In the rows, 128 means zero.
Named moves (each a turn or a mirror), then the moves between two rows, first move first; the first pair answered:
fif (before -> after):
[155,129,111,86,83,130,133,110,97,150,142,124,93,124,155,107,137,103]  ->  [123,93,113,102,156,107,96,124,163,144,126,162,170,112,135,150,146,113]
[136,134,120,104,120,124,117,115,119,135,138,122,125,134,143,130,137,132]  ->  [129,126,119,105,137,120,107,120,135,132,132,131,141,133,138,140,141,136]
[132,132,104,149,147,150,140,146,135,140,103,79,129,120,114,132,126,157]  ->  [135,135,104,149,141,152,142,141,130,141,105,77,123,121,117,130,125,155]
pama (before -> after):
[132,133,134,139,124,98,118,126,84,130,119,125,158,110,129,142,129,153]  ->  [130,132,131,138,120,97,120,128,84,129,118,124,155,110,126,142,129,153]
[125,135,106,135,96,122,123,122,103,110,122,121,135,123,139,129,110,115]  ->  [127,134,111,130,103,118,115,118,108,106,129,136,146,129,142,134,112,110]
[153,138,106,121,96,140,133,123,121,109,136,113,101,139,115,105,120,136]  ->  [154,139,124,111,116,130,112,111,136,94,148,148,131,152,129,118,119,130]
[157,138,150,120,109,142,142,97,94,81,169,129,114,158,150,114,114,103]  ->  [154,140,140,126,99,146,151,101,87,88,164,114,102,153,145,108,114,106]
lipu (before -> after):
[127,149,135,90,129,128,111,99,123,123,157,163,120,132,166,129,138,120]  ->  [132,159,135,102,110,137,134,103,102,118,156,144,98,135,158,119,136,127]
[144,133,141,118,113,139,126,134,121,130,96,146,124,114,144,108,139,122]  ->  [143,132,144,115,121,137,121,135,126,128,96,158,135,118,146,111,141,122]
[114,116,102,126,141,121,118,147,144,146,108,113,123,109,116,138,126,137]  ->  [127,127,129,141,159,124,123,132,151,109,123,140,144,138,112,149,124,145]
Zadi (before -> after):
[128,130,106,134,108,148,156,163,90,150,136,114,66,116,156,97,128,159]  ->  [122,128,106,151,118,148,165,172,97,146,129,110,71,115,140,106,129,169]
[138,147,140,151,126,144,171,127,115,101,126,102,108,147,100,121,134,145]  ->  [153,157,139,108,99,142,148,108,99,118,145,118,93,147,140,107,128,123]
[113,107,79,114,157,115,58,119,175,159,112,146,163,89,138,146,124,139]  ->  [111,107,80,119,161,117,60,123,178,156,109,144,165,91,132,147,122,142]
[157,159,153,108,96,139,129,104,98,115,161,136,112,155,167,111,123,114]  ->  [137,147,153,176,137,144,168,138,125,83,131,111,133,155,99,133,129,152]
zemi (before -> after):
[117,112,97,106,110,125,127,158,123,186,107,102,107,99,135,109,133,127]  ->  [108,105,95,117,121,125,132,164,131,180,101,97,113,97,122,115,132,135]
[113,114,112,97,103,123,105,129,122,131,141,128,113,122,156,121,112,111]  ->  [96,101,108,109,126,118,102,143,144,135,127,128,133,113,139,132,114,119]
[109,153,131,133,120,120,131,101,156,102,82,137,158,130,141,129,111,122]  ->  [109,154,132,142,119,126,139,101,153,94,81,134,154,133,136,127,111,126]
Now pairs of rows:
(2 to 3 moves a pair)
[128,125,114,156,103,116,151,147,106,129,148,92,71,116,147,129,108,113]  ->  [130,126,131,183,127,119,166,145,116,96,153,101,90,136,128,141,107,128]	fif then lipu then fif
[148,136,131,97,104,125,112,108,106,145,152,158,114,150,166,108,121,130]  ->  [139,134,149,156,148,130,140,122,132,98,145,160,143,167,115,131,126,163]	Zadi then fif then pama
[146,128,126,132,118,152,126,125,116,101,137,130,118,176,132,135,124,151]  ->  [118,105,103,141,141,142,113,148,142,122,113,116,136,149,113,146,131,160]	fif then lipu then fif
[138,128,121,110,129,145,126,111,133,119,151,175,143,149,141,123,136,153]  ->  [132,124,120,140,139,149,148,126,138,106,140,160,142,148,115,128,137,170]	fif then Zadi
[121,105,103,116,134,115,95,133,143,168,113,112,142,92,128,126,128,115]  ->  [146,123,140,110,144,115,90,104,142,125,145,158,164,131,145,135,126,112]	pama then fif then lipu
[114,122,127,100,141,104,87,126,141,161,137,155,154,119,148,138,131,105]  ->  [109,117,126,114,152,101,90,135,150,155,129,154,163,117,136,147,134,112]	pama then zemi then pama
[101,114,126,169,179,123,151,172,167,114,88,125,151,114,54,154,145,150]  ->  [146,155,128,146,90,148,194,151,89,122,114,87,59,129,85,106,136,139]	pama then fif
[129,150,179,155,133,141,139,123,140,98,178,136,112,150,115,152,159,115]  ->  [137,154,173,133,110,141,131,110,123,113,182,136,96,147,137,140,157,102]	pama then Zadi then pama
[106,118,128,138,184,120,134,131,173,130,126,145,144,140,109,164,135,139]  ->  [131,139,115,87,108,129,134,110,118,167,145,124,75,133,154,121,129,109]	Zadi then fif then pama
[116,135,110,161,169,131,155,137,133,134,107,110,146,123,97,124,150,153]  ->  [142,151,143,119,165,125,124,98,128,119,146,164,164,152,145,124,146,131]	fif then pama then Zadi
[105,134,157,197,159,141,182,148,128,98,132,100,140,110,81,130,108,143]  ->  [144,158,163,107,96,135,140,97,84,128,176,131,102,119,171,95,100,90]	pama then Zadi then lipu
